In the rows, zero is written as 128.
First come named turns, each shown by rows before and after it. For each pair of rows after them, which turns, in which order, take the first row to the second? The first pair is done for you.
turn Z_161:
[132 123  94 132 140 128 154 102 131 137 172] -> [131 141 119 155 105 112 112  99 115  79 116]
[125 113 117 143  87 170 132 175 135 175 145] -> [115 116  99 143  69 168 101 145 101 146 166]
[126 149 144 145 131 111 137 104 120  97 122] -> [133 146 151 143 143 117 159 119 142 130 114]
[132 133 121 124 119 116 144  82 116 147 156] -> [133 149 144 142 101 114 121  89 111 112 108]
turn Z_767:
[137 124 143 171 145 149 140 175 150 107  83] -> [133 141 139 177 102 150 144 169 145 147  81]
[116 134 129 145  84 140 135 158 122 138 111] -> [117 135 116 146  85 141 136 139 101 139 135]
[117 113 126 122 151 120 121 117 122 124 134] -> [118 111 132 120 158 122 118 125 131 126 120]
turn Z_792:
[122 106 129 133 130 160 113 117 109 151 155] -> [127 112 143 144 131 162 121 132 127 163 137]
[118 126 164 126 165  96 134  88 144  86  86] -> [112 104 153  95 176 101 121  99 145  80 100]
[116 129  99 139 117 130 147  92 105 110 181] -> [109  98 109 106 127 154 152 156 145 145 162]
[126 119 126 140 123 153 132 164 124  90 142] -> [131 132 133 154 123 153 141 168 127 107 125]
turn Z_562:
[129 126 117 145 140 142 171 116 144 144 143] -> [135 139 129 145 129 136 162 112 152 155 117]
[144 165 119 211  98 145 131 124 119 104 119] -> [139 162 115 208 100 145 128 117 111 106 126]
[135 119 109 134 135 144 157 135 128 166 163] -> [142 123 134 136 140 143 155 149 153 174 126]
turn Z_157:
[125 121 128 109 136 133 114 137 138 135 134] -> [131 136 130 114 118 129 107 129 135 133 118]
[132 128 117 181 118 122 136 109 125 110 148] -> [123 116 108 163 140 125 139 112 125 110 166]
[133 153 119 114 117 100 137  72  97 118 160] -> [141 173 135 151 110  98 148  81 107 118 137]
Then:
Each pair is two turns apart.
[104 173 136  91 152  87  98  57 134 146 103] -> [ 94 119 109  65 198 121 106 101 133 125 151]	Z_792, Z_562
[117 122 128  79 127 116 105 128 126  83 124] -> [127 146 144 105  86 129 124 146 152 152 101]	Z_792, Z_767
[132 109 136  82 106 124 131 159 148 172 110] -> [144 156 129 149  90  95 147  82 107 142 139]	Z_792, Z_767
[147 145 192 143 121 119 110 122 114  98  79] -> [136 119 179 104 121 119  86 132 105  88  90]	Z_792, Z_767
[120 107  94 114 118 140 123 134 104 108 176] -> [128 136 132 136  73 134 101 159 126 106  97]	Z_161, Z_767
[124 127 110 115  84 156 113 161 104 117 151] -> [131 127 140 124  96 155 115 183 130 111 107]	Z_767, Z_161
[109 138 120 119 107 129 133 115 116 147 144] -> [115 143 146 133 117 116 121 126 126 110 107]	Z_767, Z_161
[139 117 140 112 156 125 140 160 155 144 115] -> [143 120 134 117 148 128 151 161 154 163 125]	Z_161, Z_792
[123 115 130 104 142 139 128 122 113 112 146] -> [125 139 144 105 108 135 128 116 123 152 122]	Z_792, Z_562
[124 156 177 101 103 117  73 158 168  98  34] -> [100 127  72 104  80 152  91 107  77 113 210]	Z_767, Z_562
[134 109 138 149 186 139 170 134 160 120 145] -> [121 105 103 124 156 141 147 105 109 107 189]	Z_767, Z_161
[143  97 129 158 181 127 127 154 143  72 142] -> [146 114 136 184 170 124 134 144 145  74 128]	Z_792, Z_792
[137 144 163 180 122 114 125 146 163 140 110] -> [134 115 130 156 167 119 146 130 145 140 184]	Z_161, Z_767
[122 135 124 100 170  90 119  93 124 116 159] -> [134 170 152 163 150  92 134  98 142 119 116]	Z_157, Z_157
[124 111 120  98 191 107 158 137 160 136 159] -> [130 131 157 122 160  96 119 149 155  83  83]	Z_161, Z_161
[137 160 128 162 118 100 151  85 118 127 133] -> [130 104 129 107 138 132 152 165 168 168 120]	Z_792, Z_792
[146 123 136 142 132 108  99 131 107  96  88] -> [147  98 135 115 162 124 130 160 140 144 100]	Z_792, Z_161
[130 131 147 137 115 116 123 176 124 128 126] -> [134 132 142 156 135 112 135 156 117 117 148]	Z_792, Z_157
[116 155 171  93 109  84  98 119 151 114  78] -> [115 160 160  84  94  88  91  99 132 111  94]	Z_792, Z_767
[136 140 156 132 155 122 124 134 145 115  92] -> [131 153 133 132 123 111 107  92 105 104 124]	Z_767, Z_792
[123 158 117 129 124 102 135  75 125 142 151] -> [116 139 109 147 144 117 129  90 113 100 168]	Z_161, Z_562
[124 114 100 117 143 136 144 107 117 145 172] -> [133 131 145 141 137 132 143 148 161 144  86]	Z_161, Z_161
[160 128 138 130 176 137 170 103 152 174 113] -> [138 128 125  82 137 119  91  67  95 104 116]	Z_157, Z_161
[104 114 139 123 138 140 112 161 147 114 125] -> [101 127 138 102 121 126 119 139 151 164 128]	Z_562, Z_161
[124 139 122 105 125 104 123 100 118 139 128] -> [133 141 143 138 140 111 141 120 147 136 103]	Z_161, Z_157
[ 99 159 117 168 177  97 158  78  83 116 170] -> [ 86  96 127  93 207 134 144 178 140 140 144]	Z_792, Z_767
[139 164 117 141  60 129 108 126 103 147 145] -> [121 109 104  90 112 152 110 177 129 141 167]	Z_767, Z_792
[109 114  65 119  74 128 128 107 127 143 190] -> [136 132 113 215 117 139 169 143 165 113 134]	Z_562, Z_792
[ 78 109 147 144 136 178 153 168 120  89 113] -> [ 72 155 143 136  71 153 136 112 100 135  97]	Z_562, Z_767
[151 142 151 188 107 139 131 160 145 127  87] -> [121 112  97  97  85 138  89 126  94 130 163]	Z_562, Z_792
[126 106 143  91 163 138 148 128 124 131 146] -> [137 137 155 132 133 135 168 126 135 164 124]	Z_792, Z_767
[146 155 119 153 100 135 167  99  83 168 145] -> [126 109 101  89 108 141 112 127  65 114 159]	Z_161, Z_792
[122 100 104 117 171 123 141 102 115  92 165] -> [131 130 158 136 121 122 111 140 142  88  62]	Z_161, Z_767
[132 103 144 153 120 160 113 195 145 117 100] -> [149 127 137 192 135 148 166 153 155 162 133]	Z_792, Z_161
[140  85  91 105 123 128 114 133  85  96 144] -> [158 114 132 135 109 127 149 164 147 164  75]	Z_157, Z_161
[122 100  92 117 131 136 133 138 114 143 171] -> [130 139 133 111  89 111 114 135 134 175 105]	Z_562, Z_562
[118  99 106 126 124 148 143 166 159 187 152] -> [114  91 118 151 135 158 114 190 143  95 127]	Z_161, Z_562
[135 142 129 146 123 149 156 147 148 158 130] -> [120 130 113 112 101 138 108 128 105  99 145]	Z_157, Z_161
[131  91 142 112 129 168  88 208 146 114 115] -> [131 137 125 160 112 132  76 108  77  53 151]	Z_792, Z_792
[125 129 152 166 122 148 113 113  99  98 100] -> [118 113 117 150 143 156 143  99  94 137 162]	Z_161, Z_161
[132 133 145 124 124 145 102 137 133  99  77] -> [121 120 130  89 114 151  89 140 133 130  97]	Z_562, Z_792
[130 140 160 138 135 125 111 134 132 110 115] -> [125 127 157 115 139 131 106 146 135 107 127]	Z_792, Z_792
[127 103 124 137 110 117  99 130 114  65  82] -> [131 130 130 148  88 102 103 104 118  96  73]	Z_157, Z_562
[133 163 133 157 115 145 143 126 105  92 164] -> [124 131 142 124 122 156 114 173 120  82 137]	Z_792, Z_161
[138 143 139 150 132 131 152 141 154 156 117] -> [139 124 130 156 155 137 155 154 145 132 133]	Z_161, Z_562
[129 158 126 109 112  94 136  91 130 150  95] -> [123 136 106  79 126 100 126  88 117 152 130]	Z_161, Z_792
[116 133 130 166  65 159 101 144 114 147 101] -> [103 102  98 132  86 175  98 144 100 141 152]	Z_767, Z_792
[139 147 119 127 107 106  88 122 122 123 119] -> [152 136 110 156 141 121 137 132 141 150 154]	Z_157, Z_161
[136 134 120  98 151 117 126  93 139 138 129] -> [137 123 114 103 163 125 116 102 126 102 134]	Z_161, Z_562
[132 134 133 167 141 135 158 136 134 149 140] -> [132 113 144 131 157 131 147 158 152 149 120]	Z_157, Z_562
[117 127 122 104 131 127 103 135 135 114 126] -> [128 151 126 134 123 116 111 112 129 110 119]	Z_792, Z_792
[132 135 118 165 107 135 140 116 114 127 142] -> [141 127 137 166 130 141 150 141 145 127 115]	Z_157, Z_562
[114 142 120 130 160 118 164  99 125 138 154] -> [ 98 112 118  93 155 131 115 140 125 103 137]	Z_161, Z_792
[125 141 111 110 140 113 135  76 131 154 149] -> [118 135 114  96 113 119  92  85 112 109 127]	Z_792, Z_161
[130 114 130 111  83 124  78 143 108  98 104] -> [157 159 139 168  93 103 132 100 119 132 106]	Z_161, Z_792
[135 127 140 163 210 111 165  99 128  82 146] -> [135 147 139 138 195  97 181  72 143 153 149]	Z_562, Z_161
[136 105 126 123  95 179 133 158 135 142  97] -> [129 111  95 131  91 173 141 118 106 139 149]	Z_767, Z_767
[126 160 160 135 102  84  93  95  96 118 105] -> [124 146 133 161 120 105 103 101  76  85 147]	Z_562, Z_157
[139 120 156 157 182 141 162 152 158 127 113] -> [139 136 163 173 175 125 148 127 144  95 108]	Z_792, Z_767
[116 114 101 152  98 207 128 205 117 128 113] -> [109 112  83 136  87 204 126 185 102 133 146]	Z_767, Z_157
[129 147 174 113 134  91 132 125 160 147  83] -> [112 115 138  66 128 110 124 129 144 177 145]	Z_562, Z_792
[124 143 142 145  92 137 123 145 131 155 101] -> [117 123 110 115  96 141 117 123  97 140 159]	Z_767, Z_792
[116  92 133 119 130 147 156 161 148 119 100] -> [106 118 115 111  78 138 144 126 123 154 113]	Z_767, Z_562
[122 118 115 115 144 131 120 112 114 106 145] -> [131 119 119 134 141 137 119 127 113  90 138]	Z_157, Z_562
[125 139 132 111 131 124 149  93 122 123 147] -> [131 142 148 139 145 129 153 113 137 104 118]	Z_161, Z_157
